One turn moves every row onto another: examples first, then more rows asked
mugem: [ 2.41 -1.51  0.02  0.05  0.38  1.80 -0.39 -0.17  1.45  1.06  4.71  0.93
 -0.02  0.36  0.89  0.29  1.35  0.43 -1.49  1.09 -1.76  0.49 -2.14]
lolag: [ 0.02 -1.30 -0.09  2.89  1.56 -0.60  0.74  0.34  1.16  1.15 -1.03 -1.59
 -0.12  0.59  0.27  1.69  0.73 -0.76 -0.94 -1.14 -0.92 -1.57 -3.27]
lati: [ 0.82  1.31 -0.55  2.62  0.56 -0.04 -0.01 -1.70  3.09  0.74 -0.91  1.27
  0.60  0.19  0.97 -1.21  1.27  0.02 -1.52 -0.67 -0.71  1.46 -4.24]
setun: [-0.54 -1.75 -0.63  2.79  1.16 -0.67  0.36 -0.57  1.43  1.03 -1.09 -2.10
  0.02  0.69  0.32  1.63  0.77 -0.55 -0.63 -1.05 -1.45 -1.24 -3.51]
pali: [ 0.41  1.15 -0.78  2.46  0.52 -0.08 -0.22 -2.02  2.93  0.79 -0.88  1.17
  0.63  0.08  0.98 -1.15  1.09  0.31 -1.63 -0.57 -1.10  1.72 -4.40]
gena: [ 0.27  1.25 -0.56  2.22  0.44  0.10 -0.26 -1.81  2.67  0.87 -0.97  1.40
  0.66 -0.32  1.04 -1.19  0.95  0.52 -1.76 -0.39 -1.39  1.69 -4.50]
Sof: [-1.23 -1.44  0.07  2.03  1.46 -0.36  0.13  0.26  0.32  1.52 -1.10 -1.06
  0.10 -0.44  0.32  1.72  0.09  0.02 -1.62 -0.45 -2.20 -1.21 -3.75]
Mibot: [ 1.90 -1.95 -0.56  0.12 -0.12  1.73 -0.70 -1.19  1.83  0.99  4.70  0.36
  0.18  0.77  0.82  0.19  1.26  0.48 -1.02  1.04 -2.28  0.74 -2.25]
Vilik: [ 2.63 -0.02 -1.54 -2.60  0.40  0.37 -0.77 -1.33  2.31  0.94  0.48 -1.07
  0.22  0.57 -0.39  0.51 -1.13  0.91 -1.50 -1.08 -2.07  1.47  1.35]
Tebup: [ 3.29  0.52 -1.13 -2.26  0.78  0.27 -0.30 -0.55  2.29  0.95  0.57 -0.75
  0.04  0.68 -0.40  0.62 -0.69  0.68 -1.60 -1.30 -1.28  1.04  1.57]
mefav: [-1.22  0.63 -0.41  0.09  0.59  0.92 -0.56 -0.86  0.79  1.29 -0.86  0.25
  0.05 -0.01  0.95  1.41  0.85 -0.66 -1.66  1.25 -1.50 -0.75  2.81]
nep: [-0.53  0.72 -0.40  0.51  0.71  0.72 -0.34 -0.83  0.98  1.10 -0.77  0.14
 -0.12  0.45  0.92  1.39  1.17 -1.08 -1.50  0.95 -0.82 -1.03  3.07]
Tave: [ 1.94 -1.80 -0.23 -0.01  0.15  1.87 -0.66 -0.62  1.44  1.03  4.63  0.65
  0.06  0.39  0.89  0.15  1.04  0.60 -1.44  1.17 -2.34  0.68 -2.33]
posi: [ 2.47 -1.91 -0.64  0.45  0.08  1.61 -0.38 -1.00  2.03  0.77  4.66  0.29
  0.04  1.08  0.80  0.23  1.58  0.19 -0.82  0.85 -1.72  0.56 -2.07]
nuba: [-0.57  0.56 -0.89  0.62  0.49  0.60 -0.47 -1.49  1.52  0.93 -0.70 -0.43
 -0.05  0.89  1.03  1.33  1.33 -1.07 -1.02  0.80 -0.79 -0.95  3.13]
Mazok: [ 0.60  1.34 -0.31  2.28  0.73  0.08 -0.11 -1.27  2.58  0.95 -0.92  1.66
  0.62 -0.42  0.97 -1.17  1.06  0.36 -2.07 -0.38 -1.03  1.47 -4.39]
Vir: [ 2.74 -1.53 -0.18  0.44  0.34  1.82 -0.27 -0.30  1.71  0.92  4.66  0.53
 -0.03  0.84  0.80  0.21  1.58  0.13 -1.09  0.85 -1.47  0.44 -2.03]
dorul: [-0.41 -1.06  0.36  2.51  1.83 -0.44  0.72  0.81  0.43  1.41 -1.13 -0.97
 -0.14 -0.14  0.30  1.82  0.43 -0.44 -1.48 -0.77 -1.30 -1.52 -3.41]
Nada: [ 0.90  1.48 -0.34  2.45  0.78  0.03  0.13 -1.29  2.77  0.83 -0.92  1.60
  0.54 -0.10  0.99 -1.16  1.34  0.20 -1.77 -0.62 -0.63  1.38 -4.24]
pib: [ 3.03  0.17 -1.59 -2.32  0.59  0.23 -0.53 -1.17  2.52  0.88  0.54 -1.11
  0.15  0.84 -0.41  0.59 -0.82  0.64 -1.28 -1.29 -1.55  1.27  1.48]
musa: [ 2.51  0.21 -1.26 -2.72  0.55  0.39 -0.63 -0.79  1.99  1.18  0.53 -0.68
  0.29  0.14 -0.24  0.58 -1.22  1.06 -1.94 -0.99 -2.14  1.38  1.23]
nes: [ 2.95  0.38 -0.98 -2.54  0.83  0.44 -0.49 -0.21  1.89  1.19  0.60 -0.41
 -0.01  0.15 -0.40  0.66 -1.13  0.89 -1.94 -1.06 -1.60  1.10  1.44]
Fam: [-1.24  0.20 -1.08  0.36  0.18  0.62 -0.74 -2.02  1.44  1.04 -0.78 -0.58
  0.10  0.72  0.93  1.38  1.06 -0.94 -1.08  1.04 -1.53 -0.74  2.82]
zavuz: [-1.56  0.40 -0.84 -0.03  0.20  0.68 -0.92 -1.69  1.05  1.17 -0.84 -0.13
  0.33  0.15  1.04  1.35  0.68 -0.65 -1.44  1.28 -1.90 -0.66  2.67]
Lep: [-1.35 -1.81 -0.54  2.25  0.97 -0.55 -0.04 -0.67  0.96  1.24 -1.22 -1.84
  0.23  0.16  0.43  1.66  0.23 -0.15 -1.03 -0.68 -2.42 -0.94 -3.79]

Lep -> setun
gena -> pali
And these:
pib -> Tebup
Fam -> nuba
posi -> Vir

